In the data rows, zero lies at 4.5, halfway between 4 and 5.
Here are some points:
[3 4 4 4 3 1 5 4 5 4 4 4 4 4 3 3]
[3 0 5 3 4 9 4 4 4 3 4 4 5 6 5 3]
[3 4 8 3 3 3 6 5 2 4 3 4 4 3 3 3]
[6 3 3 2 3 5 3 6 5 3 4 5 4 4 6 5]
[6 0 3 3 5 5 3 5 0 7 4 3 3 2 4 4]
[3 4 5 3 4 1 3 6 7 4 4 3 4 5 5 3]
[5 5 4 6 5 3 9 5 7 5 5 3 3 6 4 3]
[3 0 3 2 4 6 4 4 0 5 3 5 4 1 4 4]
[7 4 4 4 4 7 4 7 5 6 7 3 4 4 5 3]
[5 2 4 6 3 4 3 4 2 4 2 4 3 3 4 9]
[6 8 4 6 7 9 5 6 9 4 2 4 3 9 5 7]
[6 6 4 4 4 2 3 6 2 3 5 4 6 5 6 2]
[4 2 5 3 3 2 3 3 4 4 5 5 7 5 7 3]
[5 1 3 3 4 7 3 4 2 5 5 4 3 4 4 4]
[3 7 4 7 6 1 3 5 7 5 3 4 4 4 3 5]
[3 0 3 3 3 4 5 3 1 3 6 4 6 4 4 6]
[7 3 7 7 3 2 5 4 0 5 3 3 3 2 6 2]
[7 7 4 2 3 3 6 5 3 3 5 5 5 5 5 2]
Then 24 other points, each followed by its number:
[5 8 4 5 6 2 3 3 9 8 4 3 3 8 6 3] 0
[4 5 3 3 5 7 4 3 6 3 5 5 4 3 2 3] 1
[4 7 4 3 3 2 4 3 3 3 5 4 4 2 2 4] 2
[3 5 5 3 3 2 4 5 5 5 2 4 4 2 2 3] 3
[3 3 7 6 3 6 7 5 9 5 4 4 4 3 2 6] 4
[4 5 4 3 6 6 5 5 6 3 2 4 4 2 3 8] 5
[4 3 7 3 2 6 4 4 5 9 9 5 7 9 9 5] 6
[4 7 4 5 3 4 7 4 7 3 3 4 4 6 2 8] 7
[6 9 6 7 5 1 2 3 3 3 7 5 4 5 6 2] 8
[8 5 7 6 7 6 2 6 5 3 2 9 6 6 9 3] 9
[3 3 5 3 3 3 4 5 3 3 5 3 5 1 5 3] 10
[4 7 3 3 5 7 6 3 5 6 3 3 3 5 5 6] 11
[3 1 3 4 4 2 5 6 1 7 7 3 4 5 5 3] 12
[4 9 4 3 3 7 4 3 9 4 2 5 3 7 4 4] 13
[5 0 8 5 4 4 3 5 5 4 7 3 4 8 7 4] 14
[6 3 4 4 6 9 3 4 8 5 6 4 5 9 9 7] 15
[6 2 8 5 2 8 3 5 2 8 5 5 3 5 4 5] 16
[5 3 4 3 5 6 3 4 1 5 5 5 3 4 3 5] 17
[4 3 4 6 3 5 5 9 9 5 9 6 5 9 8 7] 18
[7 8 6 3 3 1 4 4 3 5 9 5 3 2 4 5] 19
[3 1 4 4 4 3 6 6 0 3 4 3 4 3 4 2] 20
[3 9 3 6 7 3 3 4 8 3 4 5 4 6 3 4] 21
[3 6 4 3 5 4 9 8 7 6 4 6 6 4 2 7] 22
[4 9 3 8 9 9 4 4 9 5 4 4 3 9 4 9] 23
Which three of these numbered points are nearest to each point below, ignoring the 2 directions in which the first points spread most? Their numbers follow each, nearest first.
[3 9 4 4 4 2 4 3 9 5 3 4 3 5 2 6] > 2 3 7
[4 7 4 3 4 5 6 3 3 8 4 4 5 2 4 5] > 11 2 17
[4 0 5 5 4 2 9 5 1 6 2 3 4 2 5 2] > 20 12 11
[6 7 4 5 5 4 6 6 6 4 5 5 4 5 5 5] > 17 10 20
[5 8 5 4 4 3 6 5 2 3 7 6 5 4 2 3] > 17 2 1
[3 6 3 2 4 9 2 3 5 7 5 4 6 9 5 7] > 0 11 13
[3 0 5 5 7 9 8 4 2 3 2 7 4 6 6 5] > 20 17 23
[5 9 6 2 6 2 6 3 8 4 3 4 6 2 5 6] > 5 11 2
[3 9 4 3 8 1 4 3 7 3 4 5 4 6 2 3] > 21 1 17
[5 1 5 5 3 2 5 7 1 3 5 3 4 2 5 4] > 20 10 17
[6 0 4 4 4 2 4 3 0 4 7 8 6 3 8 7] > 15 18 8
[6 5 3 3 4 5 3 4 1 4 5 4 4 2 2 2] > 2 17 1
[4 6 3 5 2 3 6 3 5 7 5 3 6 1 4 6] > 11 7 2
[3 1 5 2 3 6 4 5 5 4 5 5 8 6 3 8] > 7 10 22
[3 3 4 5 5 6 3 4 4 4 3 4 4 3 2 6] > 21 3 5
